In the rows, zero is written as 128.
The rows of A fall into a few groups, and each row is roughly a mix of its group's hidden directions; some rows fit no group.
A, 153 rows:
[[119 102  86 146 152 104 145  48 144 140 101 145 162]
 [121 116 143 126 118  98 109 144 102  32 100 113 142]
 [168 110 131 127  98 120 130 201 116 113 193 123 108]
 [164 160 138 184 150 163 140 130 145 136 196 155 119]
 [104 196 128 160 138 162 165 117 106  97 167 139 162]
 [ 88 147  81 139 122 172 160  75 167 161 131 112 143]
 [160 146 163 119 153  94 119 172 128  60 120 173 125]
 [126 132  71 123 102 168 181 119 148 174 144  85 114]
 [120 156 103 155 118 146 135  57 191 156 157 126 135]
 [ 99 136 106 104  63 118 149 202 147 140 139 129 110]
 [146 156 122 170 131 155 171 152 125 145 199 112  88]
 [ 61 125 135  97 145 122 159 125  60 134 127 104  94]
 [131 124 116 172 116 128 115 107 144 136 138  64 204]
 [145 125  99 155 149 144 132  85 107  67 122 101 190]
 [151 106 182  99 145 108  83 169 134  67 123 108 125]
 [110 119 125 106  62 124 145 162 158 172 146 100  77]
 [152 154 182 102 107 124 168 147 130  77 177 139  99]
 [102 122 120 122 191 143 136 118 103 162  57  96 141]
 [116  85 129 104  82  93 141 133 138 143 116  78  64]
 [ 82 150  77 111 142 148 143  97 168 148 105 173 167]
 [119 145 130 176 194 166 130  91 122 155 172 103 127]
 [169 150 110 168 182 143 128 121 143 181 147 168  97]
 [161 139 123 139 137 146 171 160 140  48 103  97 149]
 [143 149 132 178 199 153 112 117 138  78 127 153 156]
 [105  91 137 108  78 103 107 143  97 178 106 100  80]
 [166 167 136 153 184 146 156  98 155 104 182 136 118]
 [138 138 130 174 193 120  76 112 133 120 111 173 162]
 [137 147 153 149 161 104  60 195 132 152 131 135 114]
 [142 116 118 127 150  80  84  97 101 100  76 145 178]
 [139 106 143 151  90  90 110 117 109  85 149  78 185]
 [133 150 167 127 191 146 136 114 164  80 137 176 155]
 [122 103 134  97  74 117 107 172 131 180 123  96  79]
 [108 166 106 160 188 155 117 113 145 172 115 181 138]
 [129  78 111 127  98 111 111 165 113 197  86 152 116]
 [132 134 143 172 122 123  60 115 159 190 145 147 104]
 [102  92 123 167 129 148  81  83 136 147  68  99 139]
 [175 132 148 166 118 125  79 120 115 141 200 160 133]
 [116 124 109  93 151 108 132  98 105  77  73 154 180]
 [127 195 160 159 136 103  88 138 103 118 134 179 159]
 [171 147 163 143 186 157  93 176 134 118 163 146 117]
 [ 98 147 132 115 103 180 138 171 152 192 141 149  93]
 [ 96 107  92 119  48 136 131  95 128 167 136  94 116]
 [ 98 101 111 121 114 124 166  64  98 164 107  74 128]
 [141 104 172 130 120  86  51 154 137 129  96 119  97]
 [ 82 150  78 148 158 158 181 128 143 120 135  92 167]
 [ 80 152 142 124 123 155 125 202  82 137 165 137 142]
 [131 115 126 143 193 100  89 128 102 116  77 169 163]
 [150 169 123 173 184 173 153 120 130 116 179 147 127]
 [147 115 140 121  63 125 102 142 169 188 154 121  90]
 [147 140 160 151 209 127  85 114 108 113 111 165 143]
 [108  93 105 147 147 146 122  74 110 155 111  55 108]
 [149 189 175 126 151 137 119 175 144 126 171 168 112]
 [159 133  97 148 143 170 149 115 124 194 184 150 111]
 [101  86 116  87 130 100  90 132 101 112  57 104 131]
 [113 105 146 122  77 125 124 155 108 194 139 115  67]
 [101 131 124 183 161 120 102 111 126  55 132  85 143]
 [128 143 121 126 146 156 159 171 174 132 163  76  74]
 [111 155 136 146 181 142 125 170 103 128  93 178 181]
 [145  99 123  90  83  84 156 178 130 150 132 100  80]
 [122 121  79 134  78 161 190 113 129 139 146  79 145]
 [ 95 143 112  95 122 114 186 164  92  74 128 104  98]
 [129 105 172 100  94  98  72 188 114 117 100 125 124]
 [154  91 160 129  77  85  59 128 115 119 153 132 132]
 [136 171 135 133 130 180 193 149 131 123 189 121 119]
 [137 105 142  89 111  73 101 167  74 104  93 109 142]
 [131 134  83 173 114 124 134  66 118 114 138 101 191]
 [126 138 112 151 174 148 176  63 120  89 126 114 166]
 [151 117 136 181 102  90  99 109  73 118 148 111 179]
 [118  99 150 130 136  87  80 117  94  85  89 162 172]
 [141 121 143 127 136  97 132  84  99  67 124 127 200]
 [166 125 147 143 177 109  82  98 127  98  91 172 163]
 [156  96 156 145  93  85  64 102 102 113 111 125 164]
 [ 94 117 137  95  67  90  96 122 147 158  87 139 165]
 [130  87 120 112 111  82 106 131 104  76  70 145 164]
 [153 139 128 158  83 146 139 195 135 114 193 126 116]
 [120  96  99 109  88 134 144 133 140 114 109  43  95]
 [157 101 125 134  80 111  79 130  92 186 164 155 126]
 [164 106 180 118 112 113  98 201 144 117 130 123  88]
 [ 84  98 131  98  64  99 151 119 130 175 138 115  90]
 [ 90 123  82 105  78 149 168 154 155 168 116 116  92]
 [107 110 143 111  84 141 114 155 150 209 130 132  86]
 [103  99  66 134 116 147 147  56 129 162 129 117 153]
 [ 95 127  57 134 124 164 184 115 135 149 124  86 116]
 [146 132 117 152 211 138 148  94 105  87 117 152 155]
 [ 86 123  71  94 153 129 152 100 134 122  69  91 133]
 [146 100 150  88 104  64 103 110  88  98  90 132 150]
 [137 102 122 162 106 134  91 181 128 188 104 148  84]
 [123 152 133 117 194 148 180  87 132 134 139 137  73]
 [115 100  75 149  92 147 141  83 127 138 135  67 165]
 [ 97 146 111 155 166 129 122  82 154  83 125 163 186]
 [ 93 149  79  89 169 153 183 105 141 127  96 149 130]
 [119 171 120 167 175 132 116  76 152 126 134 168 178]
 [109 121 113 168  53 136 108 138 152 167 175 129 105]
 [149 135 142 142  85 144 140 178 148 134 196 128  77]
 [ 93  68 141 122  89 112 100  97 136 184  97 128 106]
 [148 111 169 105  92  81  82 166  83  97 127 125 113]
 [118 149 119 105 151 110 165 152  84  48 112 146 144]
 [144  92 118 153 115  98  89  63 179 117 128 104 100]
 [129 129 141 150 177 103 139  79  84  75 120 121 174]
 [170 145 146 147 117 130 131 125 129  66 175 188 153]
 [167 135 193 103 133  94  90 141 100  99 125 172 149]
 [115 119 106 113 173  94 129  83  80  94  71 132 148]
 [127 132 134 113  99 150 107 183 180 179 144 134  77]
 [173 132 175 119 118  98  57 170 129 109 108 141 138]
 [157 106 132 169 138 110  62 100 160 162 140 171 150]
 [135 139 125  91 113 121 231 126 141 142 139 122 111]
 [136 117 149 112  80 110  73 186 156 166 107 131 100]
 [131  93 139  72 129 137 164 169 165 121 102  81  90]
 [131 125 110 169 147 122 112  74 106  87 103 134 196]
 [155 150 138 186 145 175  91 160 166 107 160 130 153]
 [123 108 170  89  79  81  78 153 118  97 107 111 132]
 [133 145  82  70 163 150 177 144 133 131  92 113  89]
 [140 141 141  78 150 157 153 171 184  94 136 141  84]
 [103 124  98 160 132 158 143  54 137 123 106 146 183]
 [139 151 142  85  80 139 177 178 135  90 146 164 120]
 [151 116 134 123  78 119 119 179 126 141 161  90  60]
 [123 156 162 134 196 143 113 103 113 164 134 191 133]
 [128  83 147 106 123  92  53 146 133 138  81 140 153]
 [ 75 141  86 127 101 168 169 113 161 159 142 172 131]
 [149 165 142 135 196 124  89 136 177 141  96 145  96]
 [ 93 137  98  93 173 116 137 108  90 101  60 111 133]
 [159 144 140 185 135 111  83  96 122 133 151 155 190]
 [148 114 162 134 124  97  46 119 136 182 108 127 112]
 [ 93 148 159 141 200 123 123  70  98 134 139 125 101]
 [126 137  77 137 134 154 183 119 116  58 128  99 157]
 [102 155  81 159 132 160 183  86 128 169 139 148 153]
 [121 153 147 100 162 151 154 186 169 133 157 138  74]
 [131 179 122 155 101 167 165 118 158 165 187 131 110]
 [129 108  87 152 136 115  73 109 130 131  72 137 189]
 [116 145 101 158 164 165 100 131 172 186 109 122  83]
 [128  83 158 143 143 141 103  40 136 140  97 137 122]
 [149 132 138 157  75 116  97 187 136 162 179 106 125]
 [ 94 132  99 159 144 168 141  66 122 166 152  81 137]
 [141 148 142 124 159 140 174 204 129 139  99 137  79]
 [142 146 157 115 123 139 128 171 155 190 158 125  63]
 [108  98 116  77  61 138 165  79 141 136 115 138 142]
 [127 119 108 126 101 137  74 147 171 195 103 109  93]
 [111  92 114  97  51 126 142 154 123 173 114 102  99]
 [125 116 133 106 204 118 145 129 115  66  84 122 149]
 [ 87  75 103 106  99 119  90 123 129 151  66 114 154]
 [127 176 181 113 142 123 154 135 135 150 190 162  90]
 [169 137 141 127  68 114 101 173 148 123 185 161 134]
 [136 102 103 158  79 115  81 121 127 160 114  58 121]
 [145 100 129 140  54 125  99 121 148 184 173 136 127]
 [104 128 138 111 140 202 185 162  95 135 152 138 107]
 [ 97 144  89 128 148 173 212 106 137 116 143 121 125]
 [170 130 157  93 141  48 139 157 113 103 129 149 103]
 [148 112 168 123  99 129 100 154 158 203 152 137  91]
 [150 165 107 144 172 173 161 108 164 165 171 134 102]
 [155 155 150 156 208 141 123 115 122  89 135 169 147]
 [ 83  87 104  96 119 107 124 105 100 106  68 109 168]
 [113  91  89 104  58 119 125  95 125 143 105  87  95]
 [118 105 139 138  71 119  98 165 131 189 142  80 108]]

One row of each group comes first, with its name. Which group is each row after those in?
[121 120 162  70  79  99 150 164 118  94 114  89 104] -> <96>
[108  92  67 108  78 104 158 131 121 113  95  82 132] -> <118>
[ 98 116 119 110 179 134 152  58 128 116  78  99 117] -> <48>

[111 124 152 116 165 113  57 117 159 146  78 169 128] -> <48>
[100 149 112 122 134 152 217 125  94  91 137 114 147] -> <96>
[153 154 128  81 132 150 198 162 137 117 127 167  89] -> <118>
[110  95 119 126 127 112  41 125 112 147  83 142 160] -> <96>
[141  83 153  88  86  95  76 106 131 116  79 115 136] -> <48>
[111 143 122 142  91 161 139 125 160 199 184 107 116] -> <118>
[ 76 136  59 148 171 137 149 114 135 144  94 101 105] -> <118>
[153 114 158 125 176  86  64 145 117 108  92 159 144] -> <96>
[130  77 165 132 126 132  58 102 120 142  75 149 141] -> <118>
[177 149 139 103 131 125 133 168 158  54 161 149 130] -> <48>
[142 162 101 162 209 146 161 109 143 139 116 151 104] -> <96>
